One turn sends every row of this set to another row. A few are shown first. Where does it send the rows asked after them?
ruf: [ -5 -23  19   4   5  -1 -22   1   4   9   0   5  20 -13]
vedad: [-20 -15   9 -14   0 -23 -10  -1   4  25  -2   6   5  13]
Lote: [  4   0 -17 -11  10 -19  -3 -10   7   6   2  11  11   7]
rudap: [-22 -13   6 -12   5 -26  -9   5  -8  19  -1   2   3  12]
nimi: [-17 -10  10 -14  -4 -28  -6  -1   1  22  -1   6   5  14]
Las: [  6  -3  22 -11  27 -22 -10 -10  -1   8  -2   9  -1  11]
vem: [  6  -4  10  -1  -9  -7 -12  -5  -5  28 -28   9   7  10]
neto: [  0  -7 -20  -9  18 -13  -8  -7   5   7   1   8  11   4]
fode: [-19  -9   8 -13   0 -30  -6   3  -6  18  -1   4   3  14]
riv: [  2  -3   4   3   0 -11 -12   5 -22  18 -27   2   4   9]
Zem: [  8 -12   7  12   7  -2 -11   1   6 -17  -4  12   2   6]
fot: [  7   1   9   0  -8 -14  -8   0 -15  21 -27   6   5  11]
Lin: [-23 -17   7 -13   5 -22 -12   2  -1  23  -2   4   4  12]
pules: [ 11  -9   9  11   3  -4  -9  -2   8 -17  -3  14   2   8]
Rafi: [  3  -8  20 -10  31 -18 -13  -9   1  10  -3   9  -1  10]
noke: [  7 -15   6  11   9   1 -14  -1   9 -14  -4  13   2   6]
zes: [  7  -4  23 -11  26 -20 -10 -12   3  10  -3  11  -1  11]
tokib: [  0 -11   7   0   0  -1 -17  -2  -6  29 -29   7   7   7]
sobo: [  8 -15   8  10   6   2 -13  -3  14 -12  -5  15   3   6]
mem: [  2  -2 -19 -10  15 -18  -5  -7   3   4   2   9  11   5]
sot: [  7  -4  25   1 -13 -18  -9  -3   2   2   2   9  19  -7]
fel: [  2 -14  24   0  -8  -6 -16  -6  12  11   0  10  21  -9]
Zep: [ -2 -10   9   9 -17   0 -20 -14   4  14 -16   7  20  12]
muden: [ -9 -17   4  12  -5   5 -26  -8  -3  13 -16   2  19   8]
molu: [  3  -6  19   5  -4 -19 -10   6 -12  -6   3   2  17  -9]
morim: [ -2  -2   4  13 -13 -12 -15  -3 -19  -1 -13  -1  17  12]
pema: [ -9 -13   0  14  -2  -2 -23  -1 -17   3 -15  -3  17   8]
Kuno: [  2   0   9   9 -22 -10 -13 -11  -6   6 -14   5  19  14]
dom: [ -5 -17  15   7   8  -9 -19   8 -12  -2   1   0  17 -12]
bafub: [  4  -5  20 -10  31 -20 -12  -8  -2   8  -2   8  -1  10]
gile: [  0  -7 -18 -11  15 -11  -8 -11  11  10   1  11  12   5]
tilo: [ 11 -11  10  10   2  -1 -10  -4  14 -13  -4  15   3   8]
Sud: [ -2 -11   4   3   5  -4 -17   3 -16  24 -28   3   5   6]
ril: [  5  -7  22 -11  29 -18 -12 -11   4  12  -3  11   0  10]
sube: [  4  -3 -16 -12  11 -15  -5 -12  12  10   1  12  12   6]

Lote turns into mem
fode turns into rudap
Kuno turns into morim
Where do these go?
zes turns into Las
fel turns into sot
tokib turns into vem
noke turns into sobo

One turn sends every row of this set to another row. A few are shown first. Where does it send the rows asked after them?
Rilag: [  2  -5  27  14   1  13  -5 -12   1 -11  -5   3 -14  28 -22 -15   3   1
  -6   8   2  -1]
bon: [ -4   0   0  21  23   1   3  -5  -2 -14  13  27 -10  35 -19   0   5 -17
  -7  -1   6  -7]
lib: [  2  -6  14  21  11   9   6  -2  -7 -26  11  20  -8  25 -20 -11   1  -9
  -8   5  10  -4]
gak: [ -5   4   6  14  19   1  -8 -17   8   6  -3  12 -17  44 -21   2   9  -9
  -6  -1  -5  -5]
Zipin: [ 15  29  -9  -2  18   9  -5 -18 -25  10  10  -1  -6  10   2  -7  -5   8
   2  -2  -8  -4]
nutid: [ 13  22  -7  -2   9   8  -7 -12 -25  13  11  -2  -8   8   3 -14   0  11
   3  -1 -12   0]
mas: [ -1   4   8  27   7  -2   7 -15   7 -23   6  16  -4  25 -18 -22 -20  11
   2  -3   1  -8]
fak: [  4   2  11  19  14   3   5   1  -2 -26  20  17  -9  33 -17 -12   4  -4
  -4   1  16  -5]
giku: [ 14  27  -9  -1  19  10  -5 -19 -26  12   7   0  -6   8   1  -6  -6   5
   1  -1 -11  -4]
tef: [ -5  -1   6  28   9   0   7 -19   4 -18  -1  21  -4  22 -20 -18 -22   4
  -1  -2  -6  -9]
mep: [ -3  -7   7  22  17   8   5  -6  -7 -19   7  26  -9  27 -21  -3   1 -17
  -9   4   4  -6]
lasut: [ -6  10  -4  27  18 -10   5 -18  12 -12   7  22  -6  35 -17 -13 -16   5
   2  -9  -3 -10]
pono: [ 12  20  -6  -1   9  10  -6 -13 -27  13   8  -1  -8   6   2 -14  -1   9
   3   0 -14   0]
kor: [  1   6   2  19  21  -2   3  -1   1 -19  21  21 -10  39 -17  -5   6  -9
  -4  -3  13  -6]
zinun: [ -1  11   2  26  12  -8   6 -15  12 -19  11  16  -5  33 -16 -19 -17  12
   4  -8   3  -9]
seba: [ -8   3  -2  29  16  -5   5 -21   7 -12   0  25  -6  28 -19 -12 -19   0
  -1  -6  -9 -10]
vero: [ -5  -7  17  16  10  11  -6 -18   1   0 -12  11 -16  30 -24  -4   4 -10
  -9   6  -8  -3]
fekid: [ 11  22  -9  -1  12   8  -7 -14 -25  16   9   0  -8   9   2 -11   0   7
   3  -2 -15  -1]
Kagi: [ 16  28  -6  -2  16  10  -4 -17 -26   8  10  -3  -6   8   2 -10  -5   9
   2  -1  -6  -4]
Zotor: [  2  12   9  12  16  -3  -8 -11  13   0   9   4 -18  50 -18  -6  12   3
  -2  -3   7  -4]
gup: [ 16  26  -4  -2  14  12  -4 -18 -27   7   7  -2  -5   5   1 -10  -7   8
   2   0  -8  -4]
Kegi: [ 11  20  -8  -1  11   9  -7 -14 -27  15   7   0  -8   7   2 -12  -1   7
   2  -1 -16  -1]
Zoke: [  6   6  22  11   5   4  -6  -8   8 -11   7  -2 -16  40 -18 -16   8   9
  -2   2  11  -1]
lok: [ 12  23  -9  -2  11   7  -7 -13 -25  15  11  -1  -8  10   3 -12   1   9
   4  -3 -13  -1]
dibe: [ 14  25  -6  -1  16  12  -4 -19 -28  10   5   0  -6   4   0  -8  -7   5
   0   0 -11  -4]

fekid turns into nutid
dibe turns into Zipin
fak turns into mep
Where do these go?
vero turns into Zotor
lasut turns into mas

One turn sends every row of this set to another row. A few are shown first. Where does it send the rows asked after them?
zubov: [  1   2  -1  -9  10  -7   0   9 -19   3  -5  -9 -10  -1 -29 -11 -17   1
  19  10 -30   7   9  29 -13  13  -4 -22]
sutuv: [  6  -7   7  -9   4   6  -3   3 -11 -11 -10  17  -4 -12 -22  -8   1  21
   1   5  -7  15   5  -5  -8  14   9  -8]
vuga: [ 13 -29   7   7   6  25   6   2  15   1  -5  -4  -3  -6 -11   4 -12   3
   2   9 -14   1   3  11 -17  10  -8 -17]
Fipad: [ 13   2  -3  -8  -3   0  11  -1 -27  23 -11   5  15 -13  -8 -12 -29   8
   4  17 -21   1  11  24 -17   9 -14 -20]
gedon: [  6   0  13  -8  -3   8   1 -10  15  -1   8   1 -17 -20 -21   3   0   0
   6 -10 -23  -2   3   5 -18  10 -21 -15]
Tope: [ -2   3   2  -5   4  -7  14 -11 -27   4 -12  14 -14 -17 -11   5 -10   1
  -6 -11 -11   8  15  16  -6   5 -17 -31]
tezo: [  0 -19   1  13   0   7  13   2 -25   2   7  24   6  -3  -9  -6 -17   5
  -8  21 -12  -3  19   3  -4   2 -16 -14]
Rufa: [ 16  -3 -11  -5  17  10  11   8 -10   5   5 -10  12  -3  -5  -7 -20   6
   1   3 -14   0   7   2  -1  11  14 -17]
Bisi: [  1 -11  -2   0  -9  -6  -8  -5 -31  -6   1  -7   7  -1  -3  -4  -2  10
  13  29 -13  -9  17  12 -20  11   4  -7]
rezov: [ -8   2 -17   4   0   1 -13   2 -19   5 -11  -7   3  -3 -18   1  -8  14
   1  11  -4 -20   4   3  -5  -1 -14 -29]
podi: [  6  -4   4   5  -5   3   0  10  -2  24   1   9   4   7   5  11 -12  13
   5  -6  -6   4  21  -1 -18  -3 -26 -19]
Miger: [ 11   0   4   6  -5   0   2   7  -4  26   1   6   6   7   4  15  -8  13
   1  -4  -7  -4   9  -1 -18   0 -26 -24]
Bod: [-10   1 -13   7   3  12   4 -18 -12  11  -4   0   6  -9 -10  11 -11 -11
  11   6 -27  -1  -2  23  -1  12   5  -9]
bana: [ -6  -9   2   2   2  14   6   1 -22   7 -12  15 -17 -22   3 -10  -3   0
   4  -7 -25  -3 -12 -12  -6  11  -6 -16]
bovek: [ 10   3   9 -10  -7  -3  -6 -11  -1   1  18  -1  -2 -10 -25  -2 -12  16
  -9  13  -4   1   9  -7  -8  16 -18  -8]
raneb: [ -5   2   7  -3  -1  -6  17  -7 -23   0 -11  14 -11 -17  -9   7 -18  -2
  -1  -7  -3   2  16  21  -5   4 -17 -30]
Bukel: [  2   2   4  16  16  -1  -2  19 -12  -3   7   0 -17 -12   1  14 -10 -10
   9  -1 -11   0   0  18 -11   2 -10  -8]
nunak: [ 12  -5  18 -13  -2 -16  13  10 -29  10   1   5 -11  -9   7 -16 -11  -5
  10  14 -14   4   2  -1 -20   0 -18 -20]
sug: [ -6 -24   8  -8  -7   4 -13  -1 -20  20 -10 -10   6  -9  -5 -10  -9  -7
  12  13 -30 -18  -3  12 -21   2 -17  -7]
suno: [ 10 -11  11   2 -11  -2 -14 -10   1  13  13   4 -11 -21 -19   7   1  -8
  13   2 -15  -4  -2  -2 -10  13 -13   8]
tokiv: [ 17 -25  -1  -3  -1   7 -11  18 -10  13 -13  16  -3 -11 -15   4  -2   5
   8 -16 -18 -14  11  14 -11  -6  -5 -10]
vara: [ 10   4  10 -17 -10  -6  -2 -12  -8  18  13  15 -14 -20 -12   2 -10  -8
  10 -17 -16   1   6  10  -3  10 -15  -8]
Sidi: [  3  -3  -4  -9  -5  -5   1 -23  -5   5  16   2  10 -14 -33  -5  -8  -6
   4  10 -12  -1   9  14   3  11  -7  -7]
gur: [ 12 -11   8  -4   2  -2  -3   0 -15 -12  -7  20  -7 -10 -23  -2   2  21
  -6   8 -11  12   5  -2  -6  16   6 -13]
pum: [ 16 -11  -4  -5  -9  -4 -17  -1 -22  17  -5   0   9 -11   3  11   1   0
   2   3  -3  -3  -9  -5  -2   3   1   1]
gibuk: [  7 -14  -1  -5 -12  -7 -17  -3 -21  11  -9  -4   6 -13   4   8  -7   0
   6   3  -1  -5  -9 -10   3   8   3  -3]
Zeri: [  8 -24   6  10  13  25   4  -5  12   3   1  -3  -8  -3 -12   7  -7   5
  -1  11 -16   2   0  14 -23   7  -7 -14]
zov: [ 14 -11   5 -15   7   2  -4  11 -15 -12  -7 -15 -20  -8 -21  -7 -14  -1
  10  12 -28   3   9  25 -20   9  -4 -17]
med: [  0 -17  13  -3   3  -2  10   4 -15  23 -10  -5 -13  -8   2  -8  -1   9
  21 -13 -22  -4   8  15 -34  11  -9 -21]
losi: [  6 -16   0  -1  -7 -10  -4   7 -28  -3  -8   0   2 -12  -2   2  -8 -10
  14  -6 -38  12  -1  25 -11   3 -16   0]
sefug: [ 12  -7   7  -5  -6   5 -11  14 -12   2  -9   9 -23 -16   1  -9   0  11
  10  21 -15   5 -17  16 -24   7 -10 -10]
kek: [  8   2  -6  -9 -14   6   8 -21   4  21  16  -6   2  -5 -14  -1 -14   1
   4   4 -14  -7  16  -2  -9   8 -20 -19]
Banom: [-15   5 -16   9   0  13  -1 -11 -12  10  -7  -1   6 -11 -11   7  -9 -15
  16   7 -20   5   0  20   1   9  -2  -9]
Vepoz: [ 10   4  13 -10  -7 -15   9  16 -30   5  -1   5   3  -8  -1 -15  -8   6
   8  19 -25   7   6  -9 -17   9  -9  -4]
zekog: [  8 -14   0  -3   6   0   0  -1 -10  -5   1 -11   6  11  -8 -16 -13  16
  10  13 -21  11  -5   3 -18   7 -19 -36]
Gumip: [ -7 -16   3  -8 -12   9 -10   6  -7  17  -1  -1   5   9  -3 -11  -5   6
  15  20 -33 -14   5  11 -23   0 -18 -16]

raneb turns into Banom
Fipad turns into losi
Where do these go?
tokiv turns into tezo
Gumip turns into nunak
gedon turns into kek
gur turns into Zeri

